In the rows, 128 means zero.
Turns, then the turns between two rows, first turn first; the first pair answered:
turn z775:
[138 143 109 121 176 160 124  93 148 161 153 169 138 163] |-> [173 157 114 154 112 110 126 175 137  98  90 128 146 161]
[170 126 113 129 157  80  99 100 128 147 101 134 102 140] |-> [135 119 151 125  95  80 115 134  95 101 105 108 100 119]
[101 107 139  99 111  76 123 122 109 131 131 114  96 123] |-> [113 106 133  99 144  77 112 102 122 159 137 133 103 136]
[134 117 172 123 151  85 123 113 122 125 111 107 102 134] |-> [130 110 182 118 148  95 125 112 121 129 113 109 108 135]
turn z833:
[ 88 105 112 109 127 146 154 116 132 139 166 143 144 100] |-> [111 100  87 131 141 129 156 137 146 138 145 124 160  97]
[156 141 163 112 121  99  96 105  95 128 118 154  97 137] |-> [117 126 171  97 114 119 112  92  94 134 155 149 100 122]
[115 141 127 134 122 112 119 152 149 100 120  85 121 117] |-> [123 147 128 127 118 109 113 153 140 104 116  89 114 133]
turn z121:
[103  82 142 134 139  68 140 140 138 134 105  76 111  77] |-> [126 135 118 175 115 176 174 174 141  90 122  86 150  95]
[ 97 120 112  86 105 107 110 123 117 139 148 142 125 151] |-> [ 98 135  97 106 103 150 124 127 122 128 164 149 134 144]
[140 151 151 131 126 172 132  99 104 126 146 168 119 137] |-> [143 145 159 107 123 114 106  98  95 137 126 169 100 141]
Then:
(2 to 3 turns a pair)
[132 134  85 111  90 117 113 167 118 127 114 167 147 155] |-> [109 105 104 104 115  79 109 146 119 145 118 156 136 138] | z121, z121, z121
[178 116 108 161 192 182 167  86 163 174 157 111 142 105] |-> [218 145 120 156 188 159 142  84 149 165 129 138 129 146] | z833, z833
[144 138 113 152 101 135 157 172 145 127 106  99 140 134] |-> [117 153 156 111  89 162 142 119 107 125 155 145 105 159] | z833, z833, z775
[100 133 125 111 130 158 136 121 127 142 157 150 135 119] |-> [120 148 120 115 113 157 132 135 127 126 130 157 137 144] | z121, z121, z121
[192 153  92 163 186 156 131 103 135 147 142 200 148 187] |-> [109 114 106 151 175 199 160  82 134 162 200 189 150 132] | z833, z833, z833
[123 161 163 123  88 134 126 136  92  96 131 139 116 147] |-> [147 158 131 118 149 133 112 103 124 139 133 168 132 174] | z833, z775, z121
[104 138 150 111 131  97 112 102 105 131 142 145 100 138] |-> [115 123 102 138 170  90 127 116 147 161 126 114 133 128] | z833, z833, z775
[135 109 129 136 137  52 107 137 148 124  84  89 122 113] |-> [149 148  92 166 145 198 138 124 160 113 147 135 154 142] | z775, z775, z121
[164 162 155 144  97 150 120 154 100  63 119 125 128 165] |-> [177 156 129 141 161 174 109 105 129 112 141 161 142 188] | z775, z775
[ 80 129 143  83 123 151 121  71 102 136 175 167 115 132] |-> [162 152 113  97 142  79  89 103 121 137 100 174 123 173] | z121, z121, z775
[114 118 132 135 169 175 150  97 145 160 165 117 136 113] |-> [150 127 116 174 142 127 160 172 152 129 104  78 149 112] | z833, z775
[147 120 107 110 194 145  89  72 132 163 154 165 147 163] |-> [157 159 153 117  83 133  97 159  75  70 108 147 128 175] | z121, z775, z833
[ 66  88 117 111 114 136 125 124 116 134 174 144  98 117] |-> [ 84  75  90 142 130 114 137 163 141 138 145 105 130  96] | z833, z833, z775
[ 99  77 148 123  89 129 150 101 124 120 147 113 109  95] |-> [121 107 133 148  77 169 161 122 125  95 147 125 126 106] | z121, z121, z121
[161 121 143 145 151  72 139 151 130 132  86  55 123  83] |-> [164 159 130 167 127 158 165 179 132  99 110  65 150  98] | z775, z833, z121
[154 158  89 128 100 146 115 161 132 103 122 155 147 166] |-> [ 80 119 127 110  94 164 139 126 119 115 172 147 134 120] | z775, z121, z121
[130 135 157 131 172 168 141  88 125 144 178 129 110 146] |-> [163 161 143 137 155 172 134 114 119 122 160 142 119 171] | z121, z121, z121
[175 154 111 132 126  85 102 156 128 123  76 160 131 169] |-> [ 97 108 102 109 162 150 120  84 142 172 154 173 140 133] | z775, z833, z775
[126 139 142  73 111 107  94  87 100 134 150 160 100 138] |-> [141 152 138  91  91  89  97 127  95 112 116 143 110 144] | z775, z775
[123  96 117 131 133 118 127 137 140 143 118 110 139 120] |-> [140 123 140 115 124 110 106 119 119 135 121 139 123 150] | z833, z833, z833
[154 138 150 179 120 145 142 156 121 101 110 101 130 104] |-> [131 114 147 160 160 164 151 115 139 139 139 110 131  93] | z121, z121, z775
[ 83  79 120 102 133  96 106 123 136 148 171 153 145 114] |-> [ 83 110 106 132 128 163 130 132 134 133 189 155 167 111] | z121, z121, z121
[127 122 177  86 104  56 101 126 103 113  99 136  81 157] |-> [149 127 148  83 150  56  86 106 125 142 105 162  89 173] | z775, z775
[ 97 117 133 125 163 168 147 132 139 173 143 130 153 115] |-> [ 97 128 152 136 117 143 156 178 126 135 116 102 148  97] | z775, z775
[119 133  78  93  62 105  98 184 133 108 121 151 173 155] |-> [ 83  96  95  74  82  62  97 159 140 136 127 141 157 129] | z121, z121, z121
[ 74 118 123 132 128 170 157 146 146 118 157 103 151  97] |-> [150 142  84 144 180 152 124 136 173 149 110 125 157 141] | z775, z833
[144 170 136 122 101 150 113 128 110 111 119 172 126 164] |-> [138 119 113 128 159  82 113 116 150 167  99 136 138 130] | z121, z833, z775
[ 93  92  54 176 143 168 144 154 168 145 139 113 186  84] |-> [ 78  88  73 171 122 166 151 163 156 132 141  98 179  71] | z775, z775
[114 106 127 135 122 109 152 157 166 130 128  91 132  92] |-> [ 98 130 159 117  92 154 149 132 130 106 163 124 127 108] | z121, z833, z775
[118  99  98 132 120 140 154 173 145 121 129  78 155 103] |-> [129  79 104 124 145 103 134 154 155 146 113  72 141 101] | z833, z121
[ 93 123 135 108 118 131 130  76 136 201 158 131  91  95] |-> [119 122 106 153 103  84 144 150 161 173  98  81 116  81] | z833, z833, z775
[112  99  74 127 157 133 130  86 161 175 146 138 138 115] |-> [ 86 123 140 111  50 122 126 127  94 104 130 121 110 112] | z775, z833, z775
[120 121 191 118 100 129 118  94 109 136 149 146  79 145] |-> [164 145 176 146 100  99 114 140 118 118 100 131  90 158] | z775, z775
[193 130 131 136 147  56 115 112 142 151 103 149 123 160] |-> [161 139 174 116  92  64 112 108 103 112 117 145 107 151] | z833, z775
[141 126 150 137 139 198 148  93 119 127 165 149 108 127] |-> [189 130 111 175 162 164 150 128 156 133 118 120 132 132] | z833, z775
[134 116 135  94 171 139 105  81 112 166 119 150 117 136] |-> [104 108 159 109 154 161 133  88 103 149 139 119 110 107] | z775, z833, z121
[138 126 141 101 131  86  90 103 123 151 116 153 114 153] |-> [138 144 138 101 108 105  89 116 113 130 122 171 123 165] | z833, z121, z121
[111 125 169 129 133 152 134 101 112 122 153 115 108 101] |-> [116 121 171 110 131 112 114 101 106 126 136 114  94 103] | z121, z121
[143 136 181 114 141  97 119  97 107 115 119 109  70 113] |-> [157 148 130 158 186 177 154 101 151 125 141 104 109 107] | z121, z833, z775
[ 96 137  96 138 107 167 145 162 141  78 116 111 159 104] |-> [ 76 127 113 119 119 187 148 127 136  91 147 127 147 100] | z833, z775
[160 102 143 117 196  87 138  74 179 152 127 145 140 100] |-> [189 148 150 163 117  94 157 164 156  80  80 108 149 102] | z775, z121, z121
[137 137 108 150 144 123 143 130 138 103  92 108 132 112] |-> [142 151 118 149 142 149 151 129 131  97 107 121 129 121] | z833, z121, z121
[130 122 107 144 166 187 166 102 162 157 165 121 139 119] |-> [110 131 144 145  95 179 185 159 129 100 155  82 127  96] | z775, z775
[116 101 143 130 122  75 135 140 133 137 102  88 131  93] |-> [178 164 130 161 116 136 135 163 124 106  97 118 136 142] | z121, z833, z833
[150 160 159 138  98 156 129 142  96  99 126 124 104 143] |-> [121 136 151 149 121 184 159 134 116 116 152 101 119 107] | z121, z121, z833
[132 134 150 120 119 103 122 143 122 118 106 131 122 150] |-> [124 128 134 123 153 149 132 109 141 146 137 149 131 148] | z775, z775, z121
[156 121 121 115 152  91  99 125 141 144  97 116 124 168] |-> [125  89 123 112 174 106 121 107 152 160 131 112 132 132] | z121, z121, z121
[154 136 121 165  91 128 143 186 140  80 104 111 110 126] |-> [ 97  94 112 153 124 166 167 144 157 120 163 107 126  85] | z775, z833
[119 122 132 123  68 133 105 148 111 125 108  96  86 112] |-> [124 117 125  96 102 126  83  95 124 161 123 129  77 131] | z775, z121, z121
[172 142 158 172 132 126 144 166 132 116 101  91 129 111] |-> [150 148 193 129 134 163 124  97 101 126 152 136  94 133] | z833, z833, z775
[129 119 110 133 152 151 149 157 149 155 139  79 128 110] |-> [174 160 144 113 138 144 104 134 112 139 135 128 104 161] | z833, z833, z833
[ 90  95 137 138 127 166 181 146 145 135 150  89 129  86] |-> [ 93  97 122 147 145 158 180 141 160 148 141  87 133  85] | z833, z775
[127 136  74 121 135 144 107 132 151 152 136 168 166 165] |-> [125 132 116 105  82  92  93 166 123 115  98 144 133 157] | z121, z775, z833
[142 128 150 172 120 134 165 180 136 104  95  90 143 101] |-> [159 123 135 144 193 165 135  92 153 161 130 153 140 139] | z833, z775, z775
[172 128 113 157 140  82 101 159 126 137 127 132 124 159] |-> [105 115 159 122  90 121 120 139  90 117 173 138 102 132] | z833, z775, z833
[ 79  85 160 111 149 126 144  96 125 150 163  97 102  81] |-> [118  89 114 146 173  97 147 131 164 161 116  78 135  85] | z833, z775
[132 125 131 113  71 150  97 102 116 138 145 152 124 126] |-> [133 105  97 148  90 131 121 136 158 150 122 110 160  97] | z833, z833, z833
[128 138  79 157  87 163 155 182 124  60 122 121 157 130] |-> [126 113  64 173 128 147 168 174 150  91 118  98 174 103] | z121, z121, z833
[103 112 137 130  89 166 145  91  75 146 181 157  97 112] |-> [155 110  62 174 157 141 147 111 140 188 133 137 136 122] | z833, z775
[167 169 157 157 112 139 139 159 107  92 111 118 124 133] |-> [133 162 178 137 101 159 147 140  97  95 143 126 115 130] | z833, z833
[154 127 128 136 163 115 129 116 137 148 131 115 121 121] |-> [129 131 143 140 133 163 147 116 124 130 153 118 123 115] | z121, z775, z775
[140 127 139 165 157  81 171 156 152 117  99 104 129 106] |-> [ 98 129 191 129 117 109 160 121 108  99 147 125  95 101] | z833, z775
